In the data rows, zero lies at 4.5, halfway between 4 and 5.
Here are some numbered points:
[0. 1. 3. 7. 4. 5. 0. 6. 7. 8. 3. 6. 6. 1. 5. 5. 5. 6. 5. 3. 4. 5. 3. 7.] 0
[1. 4. 3. 5. 7. 3. 5. 6. 2. 5. 2. 4. 5. 3. 4. 4. 3. 5. 5. 4. 3. 5. 2. 4.] 1
[5. 5. 5. 4. 5. 5. 4. 5. 5. 4. 3. 5. 4. 4. 4. 6. 5. 4. 5. 5. 2. 4. 2. 5.] 2
[1. 2. 1. 6. 5. 6. 5. 4. 4. 5. 3. 3. 6. 6. 6. 3. 5. 4. 4. 4. 9. 4. 5. 6.] 3
[6. 4. 7. 5. 3. 5. 8. 5. 3. 4. 5. 5. 3. 7. 5. 5. 5. 3. 3. 6. 3. 5. 4. 4.] 4
[2. 3. 3. 7. 6. 4. 6. 7. 5. 4. 2. 5. 5. 4. 6. 3. 4. 6. 4. 4. 3. 5. 4. 6.] 5
[8. 7. 6. 4. 4. 2. 4. 3. 5. 4. 7. 4. 3. 6. 6. 7. 5. 2. 6. 5. 3. 5. 5. 1.] 6
[6. 8. 7. 4. 2. 4. 3. 6. 5. 7. 9. 3. 3. 3. 4. 6. 5. 3. 5. 4. 4. 5. 6. 2.] 7
[7. 9. 6. 0. 2. 4. 0. 3. 8. 4. 8. 5. 3. 2. 2. 5. 6. 5. 6. 5. 6. 5. 5. 3.] 8
[3. 3. 3. 5. 3. 7. 3. 6. 5. 4. 3. 5. 5. 3. 3. 0. 4. 6. 3. 6. 4. 5. 4. 8.] 9
New points follow, each followed by the numbers of its two nearest points above, nearest first.
[6. 3. 4. 3. 9. 5. 6. 3. 6. 2. 1. 7. 6. 5. 3. 6. 3. 7. 5. 3. 2. 1. 3. 6.] 2 5
[6. 5. 4. 4. 3. 5. 1. 6. 6. 1. 6. 3. 4. 1. 5. 2. 8. 4. 7. 6. 3. 6. 4. 5.] 2 9
[2. 3. 1. 5. 4. 7. 4. 4. 4. 4. 0. 5. 5. 6. 5. 0. 3. 5. 4. 8. 4. 5. 4. 8.] 9 5
[2. 3. 3. 7. 6. 4. 5. 7. 5. 4. 2. 5. 5. 4. 6. 2. 3. 5. 4. 5. 3. 5. 4. 6.] 5 1
[3. 4. 3. 5. 3. 6. 3. 5. 5. 5. 4. 5. 5. 3. 3. 0. 4. 6. 4. 5. 4. 5. 5. 8.] 9 5
[6. 8. 7. 4. 3. 4. 5. 7. 5. 6. 9. 3. 4. 3. 5. 5. 5. 3. 5. 4. 4. 5. 6. 2.] 7 6
[3. 5. 6. 5. 4. 4. 8. 4. 4. 9. 6. 5. 3. 9. 4. 9. 2. 3. 1. 3. 8. 3. 7. 3.] 4 7
[5. 5. 5. 5. 4. 4. 4. 3. 5. 5. 5. 5. 5. 5. 5. 6. 5. 4. 5. 5. 4. 5. 5. 4.] 2 6
[8. 9. 7. 3. 4. 2. 4. 3. 5. 4. 9. 4. 2. 6. 6. 9. 5. 1. 6. 5. 3. 5. 6. 0.] 6 7
[3. 4. 6. 5. 5. 5. 8. 6. 2. 5. 5. 4. 4. 5. 5. 5. 4. 4. 3. 4. 6. 5. 4. 2.] 4 1
[5. 5. 6. 4. 5. 3. 4. 5. 4. 6. 5. 4. 5. 3. 5. 7. 5. 5. 6. 3. 4. 4. 5. 3.] 2 7
[6. 3. 5. 5. 2. 7. 5. 3. 3. 1. 3. 5. 5. 5. 5. 2. 5. 7. 4. 8. 4. 6. 3. 7.] 9 4
[5. 4. 4. 7. 6. 2. 6. 3. 5. 7. 5. 4. 6. 6. 6. 9. 5. 4. 6. 2. 6. 3. 6. 3.] 6 2
[5. 4. 4. 5. 4. 6. 6. 4. 5. 3. 2. 7. 3. 7. 4. 1. 4. 5. 1. 8. 4. 6. 2. 8.] 9 4
[5. 3. 5. 5. 3. 7. 5. 3. 2. 1. 3. 4. 5. 5. 6. 2. 5. 7. 4. 7. 4. 6. 3. 6.] 9 4
[4. 1. 3. 5. 6. 5. 6. 5. 4. 4. 1. 4. 6. 4. 5. 4. 5. 5. 5. 4. 4. 3. 3. 7.] 5 1
[3. 4. 5. 4. 3. 6. 8. 4. 4. 8. 5. 4. 3. 9. 4. 7. 2. 3. 1. 4. 8. 4. 6. 3.] 4 3
[5. 4. 5. 6. 6. 3. 4. 4. 7. 5. 4. 6. 4. 5. 6. 6. 5. 5. 4. 4. 4. 4. 3. 5.] 2 5
